runs of hidden systems
trace 1, N (10 x 18)
23 -4 6 37 22 -8 5 28 -8 10 8 23 -38 41 4 -66 5 7

41 -11 -7 12 7 -17 50 7 9 19 49 28 -25 32 -14 27 32 -1

-14 -32 29 -27 -25 -7 22 55 -21 -13 61 32 3 -3 -1 20 -9 3

-33 18 2 -34 -14 -44 44 36 0 11 -5 -19 24 2 24 26 -27 -33

-16 13 19 -10 -24 -5 36 -22 -34 -9 -52 17 31 -30 35 21 10 -11

-24 56 -14 16 -16 7 -10 -1 -17 -2 -22 -39 -2 -24 35 -13 37 46

20 42 10 -8 -3 -1 -57 -16 23 -7 -27 -15 -42 -3 -4 19 50 -10

18 -9 -17 21 -18 15 -38 46 4 -15 -32 20 -44 11 -19 -53 13 -19

39 -22 -70 22 -13 1 31 18 31 14 1 3 -21 19 -33 1 19 -21

9 -60 -20 -13 -37 36 14 13 2 -16 41 22 16 -26 -34 29 -5 0
trace 2, J (10 x 18)
21 43 27 -25 9 -8 25 -32 -12 15 18 -46 -28 -30 44 -9 11 7

2 17 39 -44 18 4 -8 -6 -46 8 -17 41 -60 -1 3 -4 4 7

-15 -9 -16 -9 0 -13 33 39 -2 17 -19 4 -62 49 27 -19 6 20

21 -33 5 -18 -35 22 38 -6 27 16 28 19 -21 36 11 -16 54 -9

-17 23 -26 -38 -46 33 16 25 -15 17 17 5 10 -11 -7 -60 27 -2

-21 39 -37 -59 -13 -13 22 9 0 31 2 8 1 5 -32 40 20 -15

-53 -19 -14 -12 -23 8 1 8 -2 0 -48 50 29 38 -11 22 16 5

-26 13 -37 26 -30 -1 -2 -4 50 3 -31 -41 35 26 20 0 40 10

18 27 -2 6 -8 19 -57 -38 25 -9 -14 3 26 -14 -36 3 45 -21

-5 31 -48 21 19 0 -55 25 -5 -4 -35 2 -2 -12 -52 -9 -18 0
trace 3, E (10 x 18)
22 20 24 -39 -5 -17 -22 41 -17 -3 -2 37 -53 5 -22 1 13 -42

-4 -28 -28 -5 -26 5 36 39 -23 3 -53 48 -39 21 1 -15 4 -10

1 -25 -33 -1 -56 11 58 8 9 -4 -10 -10 -1 -15 22 31 36 0

-18 23 5 -30 -50 15 -4 14 -11 -17 15 -22 38 -53 8 1 13 -16

-33 64 -15 -28 0 -23 -30 18 -13 6 -51 -13 8 -17 -8 2 -14 -23

-22 3 -34 0 10 24 -22 -37 -3 4 -85 10 -12 5 -15 23 0 18

-4 -24 -41 17 -19 50 -22 -23 35 -5 -12 -46 -9 -9 9 -16 13 39

24 3 -14 -19 -3 12 -44 -2 48 2 38 -42 11 -16 -34 -11 -3 -31

1 0 -24 -12 27 1 -23 22 -3 14 5 27 22 6 -60 -29 -49 -29

-17 -30 -46 23 31 -8 33 2 6 17 -6 14 19 34 -20 28 -35 25
trace 4, E (10 x 18)
-52 -22 -17 -4 -40 49 -33 0 0 -19 -26 7 19 1 -2 -1 26 41

-15 24 -27 -1 -23 -7 -26 6 58 7 -17 -60 21 15 11 -18 18 -23

21 20 -24 1 9 22 -31 -40 10 9 -16 24 40 -12 -58 -14 7 -36

-13 10 -61 48 21 9 -21 25 -4 5 -1 -4 8 5 -36 -21 -14 42

-4 -38 -6 28 10 -7 -30 -4 48 -17 16 -11 24 24 -21 59 -4 6

1 -36 23 28 4 6 -16 -6 20 -14 13 -4 55 3 7 -50 -41 -19

36 34 -7 34 51 -44 25 -19 8 21 19 -17 22 -2 -7 7 -26 -17

10 -16 31 29 43 6 -13 -23 -39 -16 26 41 6 -11 -18 32 -23 41

-9 -25 39 30 20 -25 -10 30 10 -16 18 -30 -30 25 48 -2 -27 32

45 -25 62 -10 14 -18 19 -34 17 -2 11 11 -15 9 23 9 -2 -44
trace 5, J (10 x 18)
0 -34 10 -22 17 3 -6 -4 -5 5 -38 62 1 29 -35 -2 -33 -43

-6 -23 -58 44 3 12 46 -3 12 17 -13 -20 11 17 14 -21 -8 38

14 -14 16 -17 -16 38 -20 -46 21 -11 52 -19 15 -22 -5 29 31 22

-35 30 14 -37 7 2 -51 28 -14 -1 -5 -12 13 -15 -10 -38 -40 -11

9 16 -13 -2 49 -43 28 -19 18 33 -12 7 -3 38 -14 34 -21 -23

-6 -43 12 49 6 32 9 -25 -17 -11 -2 44 18 20 7 -12 14 49

-7 28 -2 12 -8 0 -25 21 23 -7 50 -67 -4 -14 25 -13 21 35

22 22 46 -40 17 -20 -30 1 -2 2 28 32 0 -1 -34 7 -4 -53

-12 8 -28 30 22 -24 37 39 -35 14 -27 34 1 22 -6 -27 -32 4

16 -25 -2 32 -10 -5 44 -16 13 -4 36 -2 -2 11 18 55 37 34
trace 6, Z (10 x 18)
7 3 -30 39 28 14 -36 -5 -26 -17 -14 18 11 -38 -48 20 -27 23

-17 -41 -6 26 15 1 -39 12 26 -25 -8 -30 -17 7 4 48 -31 35

11 -38 46 6 1 -1 -34 -26 43 -24 -12 -29 18 2 24 -3 -29 -37

47 25 15 25 37 -1 -12 -39 0 5 12 -29 13 -32 3 -42 -25 -15

41 7 13 6 49 2 -14 -24 -25 3 30 2 -48 -26 -20 30 -15 30

-6 -48 46 -12 17 2 -13 19 -3 -12 20 1 -58 25 27 -1 -30 31

21 -20 45 -14 2 -22 42 -7 25 12 27 -19 -7 28 47 -28 -12 -29

33 22 25 -18 9 7 47 -31 -36 21 40 20 12 -25 8 -33 8 -10

-13 34 -4 -26 8 -2 28 20 -50 16 35 12 -40 -12 2 9 9 49

-38 -13 23 -46 -22 -16 24 31 -6 3 -16 21 -33 36 30 28 14 5
trace 7, M (10 x 18)
16 12 -21 47 -5 3 -46 41 11 -14 28 21 16 8 -47 -28 29 -2

3 -5 -31 37 -2 -21 -11 57 -7 -17 16 37 20 5 -49 30 -1 -8

-19 -32 7 28 -16 -18 17 41 -21 -30 0 30 48 -16 -5 38 -30 -9

-7 6 22 20 -2 -33 30 7 -16 -19 9 -21 57 -38 28 30 -36 -15

15 34 43 16 28 -19 -4 -42 -29 -16 -7 -16 26 -52 23 32 -19 -2

15 26 25 21 46 -4 -31 -25 -27 -13 -30 -26 -32 -36 19 5 -31 25

41 -26 7 31 36 0 -28 -16 16 -14 -25 -27 -61 -5 13 4 -24 7

57 -55 8 21 7 19 4 3 9 -10 28 -4 -53 -3 1 -27 -16 -7

45 -31 -9 -25 4 3 42 18 -4 12 57 14 -42 -6 -20 -5 -15 -16

-2 -32 9 -61 -5 5 53 7 -26 17 21 40 -27 -1 -7 24 -20 -10
trace 8, M (10 x 18)
37 -11 -15 24 -3 7 58 -13 -6 10 14 -13 30 -29 17 -50 -22 -23

26 23 -17 -17 12 17 20 -43 -17 11 32 -12 -10 -45 -17 46 15 28

-36 -13 18 -56 12 20 -41 3 -22 -7 -15 -5 -38 -14 -3 15 -44 25

-1 -28 -3 -12 17 -12 7 -7 38 16 -41 -24 -13 36 15 -25 -47 -36

36 -26 -5 21 -3 34 41 -52 13 19 22 10 16 11 6 -38 26 7

-6 23 -20 -26 3 19 1 8 -6 18 70 -14 -23 -6 -16 4 22 51

-35 -6 16 -57 7 -9 -34 15 15 5 -5 22 -21 37 -26 39 -10 -12

-31 -24 8 -2 -5 -6 26 16 7 12 -33 27 25 50 19 -54 -20 -20

10 18 -24 32 -13 -8 53 -23 19 20 21 -13 35 18 20 -1 51 16

-21 34 25 -16 -17 14 -37 0 -15 -15 38 1 4 -15 -3 23 51 42
trace 9, H (10 x 18)
-10 -15 17 0 10 45 -13 -19 -50 -11 -6 13 -29 -26 17 -24 -19 58

-3 10 -10 -26 13 -16 -20 16 38 11 -2 -57 -62 22 17 6 -12 3

33 -35 22 -34 -18 27 5 -30 8 -1 -31 35 -12 0 -9 -20 2 -58

10 5 -56 -3 -2 8 53 34 -16 32 30 12 -7 10 -23 -46 -6 8

-7 2 -5 -30 -5 4 -7 -11 -1 4 19 29 -13 9 -35 75 37 18

-60 -37 32 -34 -31 14 2 39 -9 -12 12 7 24 14 26 -17 -25 12

-16 47 -8 -19 -5 -34 35 -20 33 29 -13 -36 29 24 28 10 27 -23

-3 13 18 11 3 40 -15 -50 -30 0 -17 38 27 -11 -5 -33 30 22

-25 38 -22 12 27 -11 -49 39 8 9 15 -30 -24 27 -10 -27 -5 38

10 -15 27 -5 3 -12 -53 -11 34 -15 -40 23 -7 28 -24 29 11 -46
trace 10, Z (10 x 18)
-27 37 -4 -3 -10 7 -51 -4 19 0 -39 -6 -27 35 5 0 55 28

20 10 -11 22 -13 -7 -34 16 36 0 -28 19 -15 47 -20 -25 50 -32

38 -8 -35 52 -8 2 -2 27 15 -3 18 35 15 14 -47 -31 24 -23

13 -29 -23 41 -8 -6 6 42 -2 -22 53 19 29 -15 -38 27 -10 5

-26 -31 21 12 -6 -18 -5 34 -7 -33 17 -5 46 -23 5 44 -48 -2

-21 1 25 14 13 -25 6 -18 -5 -17 -37 -35 47 -25 40 25 -46 -5

7 22 15 18 24 10 -13 -66 -11 -7 -46 -28 2 -35 30 18 -4 22

18 19 9 10 16 21 -47 -29 2 -10 -25 -30 -58 -15 16 -2 24 35

40 -10 13 -1 5 -3 -34 13 28 -8 -4 -9 -77 20 3 -18 20 -22

57 -35 -3 8 4 2 21 20 10 6 26 19 -33 12 -16 -48 -9 -42
trace 11, N (10 x 18)
-16 33 -41 -24 8 1 37 -17 -3 46 4 25 -4 38 -23 11 37 21

-50 -21 21 -34 -21 21 -24 8 -1 -6 11 39 -2 35 -9 26 30 34

-47 11 -3 -20 -23 -19 -11 32 41 13 -6 -13 30 54 11 -23 12 -23

4 15 0 11 -17 -8 10 -22 6 6 -28 48 57 18 -21 1 41 -42

-34 25 -27 44 -12 7 -17 27 -18 -11 10 22 44 4 -18 -4 32 43

-12 12 1 23 5 -31 -50 8 40 -17 -2 -19 14 18 -15 66 23 2

6 -31 30 43 -16 -8 -40 26 14 -41 -22 10 30 1 4 -17 -10 -33

38 18 -36 70 8 -26 20 7 14 0 4 -21 36 -13 -8 -14 -1 -17

39 -11 4 41 14 4 -14 -13 -19 -31 25 10 7 -47 -26 53 0 17

-2 -15 7 19 18 -15 -33 44 3 -28 17 -48 -16 -26 14 12 -53 17
trace 12, V (10 x 18)
-38 22 -5 -42 7 20 -24 -43 25 26 -13 -15 -12 36 0 15 31 34

-21 19 14 -29 3 20 -44 -21 25 19 6 18 2 50 -19 -31 42 8

-4 29 -18 -7 5 -10 -7 13 27 33 36 25 14 59 -38 -28 39 -12

-3 -6 -7 8 -1 -12 5 19 8 8 37 58 33 44 -51 19 27 -11

-27 -14 12 26 -3 -30 1 36 13 -11 44 23 58 36 -12 29 -1 5

-5 12 35 30 11 -46 -1 -4 16 -15 17 -2 67 6 11 45 -4 -18

-3 34 33 54 34 -33 -14 -16 -20 -16 -15 6 53 -12 14 9 -15 6

18 40 4 66 42 -30 -30 -9 -8 -13 -18 -18 -6 -9 6 20 3 27

41 4 18 61 22 -9 -48 8 -2 -30 -21 3 -38 -10 -2 -3 9 5

54 -6 -3 54 4 -13 -7 42 2 -18 5 -15 -39 -12 7 -41 -4 -19
trace 13, H (10 x 18)
11 49 15 -30 -25 5 10 1 -28 9 -23 18 -6 -19 12 -46 34 -32

-15 47 -39 2 -1 3 -1 30 -34 15 -38 26 -38 10 -12 -25 29 24

-23 -14 -24 -2 -33 19 -40 31 17 -15 -41 13 -35 29 -14 16 41 14

-19 -20 -28 -10 -58 16 -13 41 36 -12 -11 -11 25 6 -8 -28 12 -35

-9 38 -48 -6 -23 -3 10 3 1 12 -15 1 62 -22 -34 5 12 -35

-44 14 -31 10 7 21 -17 -6 -31 -6 -25 22 43 -20 -28 22 -13 40

-52 -12 -15 9 9 4 -41 -3 31 -12 -20 -45 21 11 11 28 -26 40

3 -20 12 0 7 10 -31 -46 46 -7 -23 -40 42 -5 8 -7 -26 -32

31 13 -21 17 41 8 3 -37 1 20 11 -9 34 -18 -28 -40 -41 -15

23 -2 -9 17 61 -2 -18 -24 -8 10 21 18 -15 -1 -48 33 -31 23
trace 14, V (10 x 18)
26 -1 14 -11 7 1 -17 -45 55 6 33 -37 -12 13 3 42 38 1

0 9 48 -17 10 14 -32 -3 -23 2 22 39 18 6 -16 -61 -12 -17

5 35 -37 3 33 -44 36 28 9 35 19 -5 -18 34 -17 7 -7 -7

8 -49 26 15 -2 10 4 -12 -15 -20 -6 66 -6 18 -17 51 16 9

-30 -8 26 21 -13 -13 1 43 11 -12 48 -36 21 17 48 -24 -3 31

39 43 34 -15 7 -37 12 -29 1 2 7 -5 15 -26 0 37 17 -50

-25 21 4 22 17 -2 5 20 -61 -6 -35 43 10 -4 3 -31 -20 25

4 12 -34 32 3 -21 5 12 22 -4 -13 -40 -43 8 16 51 28 32

17 -28 44 11 -33 26 -42 -1 -4 -39 -17 21 -3 -16 8 -16 26 -15

9 38 -30 8 -10 -17 22 43 6 15 18 -41 5 -13 12 -61 -6 -19

runs to name
trace 15 (2 x 18)
12 -10 11 -36 21 -6 10 -26 35 19 52 -60 -4 -3 12 6 -37 -5

24 -5 41 -46 33 6 18 -58 -16 21 16 23 4 -9 -5 -5 -27 -26

H
trace 16 (2 x 18)
-23 0 -23 22 -31 18 11 29 11 9 -18 -5 1 34 28 -73 29 16

17 27 -32 12 -32 -7 2 6 42 8 25 -14 12 12 -19 18 69 -14

M
trace 17 (2 x 18)
35 39 -4 12 11 -5 24 -20 -31 15 -56 27 -36 -6 9 -21 25 -9

22 -2 -29 20 -20 27 4 10 -22 -14 -3 6 -55 -24 -3 23 46 41

E
trace 18 (2 x 18)
-6 -51 20 -33 -16 38 26 -13 -21 10 5 66 -4 23 -8 -21 3 4

-45 15 -31 -32 -8 -1 37 18 13 37 40 -16 19 39 6 -19 2 26

N
trace 19 (2 x 18)
-24 -9 -7 -19 -18 39 1 -46 17 -1 9 -54 26 -30 29 11 0 36

-6 28 17 -42 21 15 -61 -32 28 9 22 -45 8 -7 -16 -12 -16 -5

M
trace 20 (2 x 18)
-9 -6 7 -1 -16 -15 -38 24 26 -29 -29 -51 17 -31 15 15 -31 -37

47 6 3 27 12 4 -12 -29 -1 -8 -16 3 36 -35 -19 -33 -22 -49

M
trace 21 (2 x 18)
33 28 20 -5 22 0 -48 12 -21 -3 -21 23 -53 -5 -20 -40 0 -22

21 -13 -32 16 7 -17 1 51 2 2 -33 32 -52 34 -25 -15 -6 -24

H
trace 22 (2 x 18)
32 12 -8 -9 4 -17 68 -10 -19 17 -15 -28 -10 -39 35 -8 -28 -25

9 -16 22 -26 0 24 29 -35 -47 -5 -22 23 -37 -35 20 32 -1 24

J
trace 23 (2 x 18)
0 14 -5 30 -2 -29 -4 30 -7 -13 4 52 11 20 -30 53 42 3

-15 -9 -5 56 -37 -20 -10 61 8 -34 -9 10 31 8 7 3 25 -1

J
trace 24 (2 x 18)
31 23 6 5 27 11 -15 -68 28 19 0 -23 35 -4 -7 -29 3 -22

15 18 6 22 44 21 -37 -18 -31 4 23 37 1 -4 -40 -30 -10 29

N
trace 25 (2 x 18)
30 -22 -44 -25 -8 35 28 -5 8 30 2 24 -7 5 -41 -53 -8 -34

-12 -24 -51 -31 5 36 27 -7 -12 27 27 29 5 3 -46 12 -15 27

N
trace 26 (2 x 18)
18 28 -8 -11 8 -6 46 -32 -1 39 -33 25 -24 34 11 -24 39 -15

11 8 -21 6 -24 35 19 -6 -22 5 27 26 -22 -5 -11 -2 64 47

E
trace 27 (2 x 18)
7 -28 18 -19 14 -10 46 -31 -29 2 -39 28 5 -20 12 41 -40 -27

-13 -6 1 -1 0 20 41 -16 -39 -2 -5 -31 -14 -41 52 -3 -23 52

E
trace 28 (2 x 18)
-36 -25 18 6 22 -2 -26 4 11 -2 24 27 61 34 -25 -5 -37 8

-20 18 18 28 38 -28 -9 -29 19 7 26 -15 65 21 1 18 -16 21

Z
trace 29 (2 x 18)
-39 -25 10 -15 -12 29 22 -36 -4 2 11 -12 66 -10 23 -10 -23 26

-25 64 10 -27 10 -8 -20 -36 5 11 9 -50 24 -24 17 25 13 19

Z
trace 30 (2 x 18)
30 41 -35 -31 11 -28 15 3 8 23 1 -7 -8 -19 -42 33 -2 -50

-19 -46 -3 -6 -3 28 20 1 -47 -8 -22 64 3 -13 -17 18 -27 21

H
trace 31 (2 x 18)
40 -32 1 25 -9 14 43 -12 -22 -12 50 25 16 -38 -10 28 9 13

-30 -2 22 -11 -17 -3 -5 49 -33 -25 34 -24 -2 -40 27 16 -27 35

Z
trace 32 (2 x 18)
30 -24 25 -19 -33 -2 44 19 -8 -5 6 16 -55 -1 33 13 34 -13

10 16 8 -52 -36 -9 39 35 -20 9 2 -1 -43 -14 26 -20 18 -30

M
trace 33 (2 x 18)
8 36 -4 0 5 17 5 5 -37 3 9 -26 -53 -36 26 -30 9 48

6 19 12 -42 -2 3 -37 9 0 -5 -37 -14 -80 -5 9 15 11 -7

H
trace 34 (2 x 18)
16 46 16 13 -5 -33 22 11 -35 -7 -16 9 40 -39 7 -13 -6 -44

0 22 -33 30 13 -7 28 0 -50 -5 -44 17 -19 -32 1 35 -3 36

Z
trace 35 (2 x 18)
19 3 20 28 34 8 -16 -25 -12 12 -23 49 -9 36 -12 -51 7 3

13 -3 -15 41 24 -6 17 6 8 21 46 21 -16 53 -13 -12 30 42

N
trace 36 (2 x 18)
-10 -10 51 -53 1 11 -19 4 -20 -2 13 25 0 -2 -2 -48 -35 -29

-3 23 -31 -21 22 -32 62 4 7 45 -2 -10 -17 34 9 -4 -15 -13

V
trace 37 (2 x 18)
-43 -43 -11 10 -8 29 27 -9 14 12 11 -4 21 42 28 -24 0 55

-2 16 31 -34 2 0 -3 -43 38 21 53 -17 41 21 1 7 25 -10

N
trace 38 (2 x 18)
-11 20 29 -45 7 -12 0 -5 30 27 52 -29 22 24 12 -41 -9 -21

2 33 24 -26 27 -17 14 -15 -38 23 -9 62 18 15 -29 -12 -5 -28

N
trace 39 (2 x 18)
57 -36 -6 59 6 -3 -14 -3 26 -26 15 10 -11 -1 -24 33 17 -11

22 -35 25 36 -3 1 -12 37 -8 -30 42 -3 19 -23 2 -37 -38 -10

V
trace 40 (2 x 18)
29 -4 -46 9 -26 26 33 13 12 19 29 21 -25 21 -25 -26 55 7

-13 8 -3 -39 -34 10 -20 42 -9 -7 50 24 -2 -8 -37 22 33 2

H
